(in the rows, 128 means zero)
Named moves come first, each a turn or a mirror and shown by rows before and after it. Which of them, in which order, take the first row of each pair that follows to the second? Write the first one first, as in the answered first pair.
move F:
140,122,154,105,101,133,125,133,111,139,145,149,140,114,130,152,101,125,128,121,138,107,111 => 140,138,107,105,91,126,133,147,131,131,135,156,114,129,132,139,127,119,130,119,139,109,151
151,121,126,110,134,128,143,126,126,131,115,120,125,131,125,120,128,127,127,126,131,121,124 => 145,121,128,110,136,129,141,126,124,130,119,119,128,126,122,129,126,125,127,127,135,123,124
122,136,103,140,131,112,114,123,126,136,147,133,158,132,131,126,130,136,148,121,126,125,135 => 124,131,113,147,134,116,111,119,122,139,147,133,160,135,130,131,122,139,141,120,122,122,128
move C:
114,143,129,141,121,112,96,138,116,136,141,130,150,140,110,151,123,139,118,109,124,137,132 => 118,140,133,142,123,111,97,144,114,137,141,128,152,139,108,154,120,141,122,113,124,137,125
131,108,136,140,179,126,154,97,112,177,149,113,148,133,124,139,103,127,139,160,145,131,90 => 133,131,73,152,174,110,167,116,132,171,153,122,133,160,129,142,131,129,141,160,143,140,126
149,122,112,123,132,121,148,112,141,148,132,90,115,122,135,117,144,108,138,130,131,112,132 => 125,129,105,123,115,125,140,124,146,136,130,110,101,125,132,125,150,105,128,131,133,125,151
move R:
126,114,150,124,129,120,127,97,132,140,107,91,118,129,146,107,119,143,143,142,137,109,139 => 136,124,121,139,143,110,123,104,128,153,128,97,128,139,150,119,119,152,149,141,131,115,128
92,136,92,138,97,108,130,168,141,111,128,150,132,134,132,139,139,121,127,132,120,133,166 => 89,105,168,114,91,131,127,152,131,94,99,131,136,102,132,119,114,105,122,131,133,125,141
149,130,108,151,153,116,128,118,109,152,158,119,157,145,138,147,122,138,154,136,111,134,102 => 120,144,72,131,110,116,132,146,142,118,138,142,114,150,135,132,152,118,141,132,124,143,164
move B:
105,110,179,118,127,148,113,123,119,108,131,140,125,105,120,122,108,127,121,129,135,128,106 => 111,142,95,134,113,120,118,148,142,111,143,159,107,139,126,133,144,131,127,126,129,146,151
156,114,146,104,126,134,144,122,124,138,113,94,124,116,133,96,134,126,132,129,125,118,138 => 94,118,159,127,108,142,105,137,112,122,144,142,131,110,126,133,120,119,115,130,125,144,126
129,118,153,153,121,132,125,114,133,134,126,98,120,132,129,127,124,124,142,141,121,126,116 => 111,134,138,162,110,131,113,121,137,130,136,111,120,136,123,142,125,127,136,141,121,136,120
Now pairs of rows:
Each pair is 2 to 3 moves apart.
102,118,167,146,135,137,109,123,104,130,150,133,158,118,126,148,99,125,120,134,137,137,87 => 166,129,112,146,162,109,148,124,120,154,133,93,155,140,142,130,125,142,141,132,125,115,101 => R B F
100,149,84,140,109,118,115,157,148,114,137,175,114,151,119,142,151,129,119,135,129,139,171 => 75,133,135,120,100,143,102,147,146,92,131,178,109,126,113,140,139,108,104,140,140,143,158 => C F
108,112,201,115,113,167,113,111,117,111,114,134,126,100,115,114,94,111,113,125,134,132,120 => 129,121,175,146,150,145,107,106,97,146,147,132,154,116,123,141,85,138,124,121,111,137,83 => B R R
121,124,104,126,97,107,140,126,150,125,126,129,114,127,135,127,144,96,126,128,125,140,163 => 148,104,158,127,126,116,144,103,126,148,124,101,141,108,139,126,117,109,128,132,122,130,111 => R F R
159,120,100,114,128,123,145,139,133,129,116,97,116,120,128,106,137,125,146,136,129,118,143 => 111,108,152,124,111,150,104,133,112,112,137,131,124,100,117,131,102,121,131,138,137,135,116 => R B
131,118,130,157,142,121,127,122,114,162,157,121,134,139,131,142,113,160,117,129,132,134,93 => 158,114,128,137,143,119,158,121,131,165,132,98,118,142,135,113,128,159,125,123,137,122,113 => B C B
119,127,85,159,155,91,121,116,130,151,163,138,129,142,138,150,99,143,131,110,132,123,97 => 102,131,67,153,132,94,124,131,146,125,159,154,106,145,138,144,120,127,124,110,139,130,135 => B B R
154,130,93,112,130,111,147,127,137,128,114,111,116,147,133,120,145,137,140,127,122,123,146 => 105,114,166,108,112,145,115,120,120,105,120,135,119,111,120,132,115,123,118,131,137,133,127 => R B
109,124,115,158,139,125,112,129,113,143,163,169,144,137,127,175,107,117,131,126,117,130,103 => 132,98,173,103,129,145,153,112,130,116,101,127,111,107,129,110,117,93,131,119,134,104,122 => B R B
96,113,162,160,119,107,89,125,103,102,151,150,121,118,123,152,103,121,154,134,130,142,119 => 112,105,169,121,106,117,118,123,130,79,109,135,90,114,125,114,129,104,147,132,144,124,158 => B R B
